(in the rows, 128 means zero)
Each path below is one point turned by a fixed rotation once a step. After each direction that follows a path, write how fast that rotation turns it, in deg/step (0 if it stays still).
Each turn is a multiple of 5 degrees from 10 to 175, or 0.
Each row of a path follows its step; steps can be skipped.
Rotation 1:
step 0: [128 134 132 126 135 132 132 124 127 123 129 118 125 143 135 127 129 124
 133 133 130 124 124 125 138 118 128 119 131 138 133 123 126 126 123 126
 127 136 135 126 131 133 123 125 130 128 127 125 128 130 125 129 132 120]
step 2: [132 126 131 125 133 128 123 128 131 120 125 127 124 132 132 120 131 124
 136 139 118 133 120 126 119 132 132 127 126 124 125 127 134 120 129 132
 120 129 128 125 126 130 127 121 124 126 116 128 127 122 119 133 121 122]
step 3: [131 126 121 126 133 128 122 129 121 129 121 132 134 126 128 131 126 131
 132 117 118 124 126 134 120 124 124 133 119 130 124 131 128 135 134 125
 134 134 138 120 131 133 121 136 125 129 127 126 135 122 131 132 126 125]
step 4: [133 126 127 119 138 126 135 134 128 128 131 119 132 131 131 129 133 127
 133 130 125 127 131 121 132 129 127 125 132 139 124 119 129 127 130 121
 129 131 127 130 118 127 122 130 134 128 118 128 134 125 118 131 140 130]
step 5: [134 137 122 126 128 125 122 125 140 127 129 135 133 123 130 133 126 124
 126 124 127 126 125 123 123 139 134 120 131 125 128 136 128 130 130 119
 136 140 127 121 127 127 125 128 133 126 127 127 133 131 132 116 131 132]
step 6: [128 135 134 129 131 129 132 131 128 131 135 129 122 128 129 131 131 130
 136 131 123 138 141 132 125 132 135 127 132 121 132 128 129 119 134 130
 123 136 134 122 126 133 123 125 126 128 114 130 120 126 124 133 125 130]
step 7: [131 125 127 126 123 121 127 124 123 130 121 132 132 127 133 127 128 122
 124 120 134 125 129 132 135 126 125 136 128 126 124 129 123 131 131 130
 124 141 140 121 138 123 120 127 129 131 121 126 128 119 133 120 127 124]
step 8: [129 126 131 126 139 127 137 133 119 129 120 125 120 128 133 136 135 130
 139 129 135 124 126 127 125 124 126 131 137 131 133 126 128 128 127 119
 122 133 127 133 122 129 133 124 132 130 122 134 126 130 124 118 130 128]
step 9: [135 129 132 134 131 132 123 123 131 126 119 128 126 140 135 134 128 123
 122 124 124 124 120 125 130 131 126 116 126 128 132 130 132 128 125 133
 135 139 128 127 126 127 128 129 128 126 125 118 123 134 132 117 123 127]
step 10: [129 130 127 130 135 132 124 126 125 132 127 124 126 136 131 129 131 136
 138 136 129 137 130 129 128 125 133 122 128 121 125 134 128 120 127 119
 121 132 133 131 132 135 117 136 125 136 132 129 124 130 122 135 122 128]
[123 130 129 130 127 129 124 128 131 128 129 129 130 128 129 129 127 128
 128 131 129 130 129 127 129 131 129 127 127 128 129 129 128 128 128 128
 128 130 130 130 128 127 127 127 127 128 128 130 128 128 127 129 127 128] -> 80
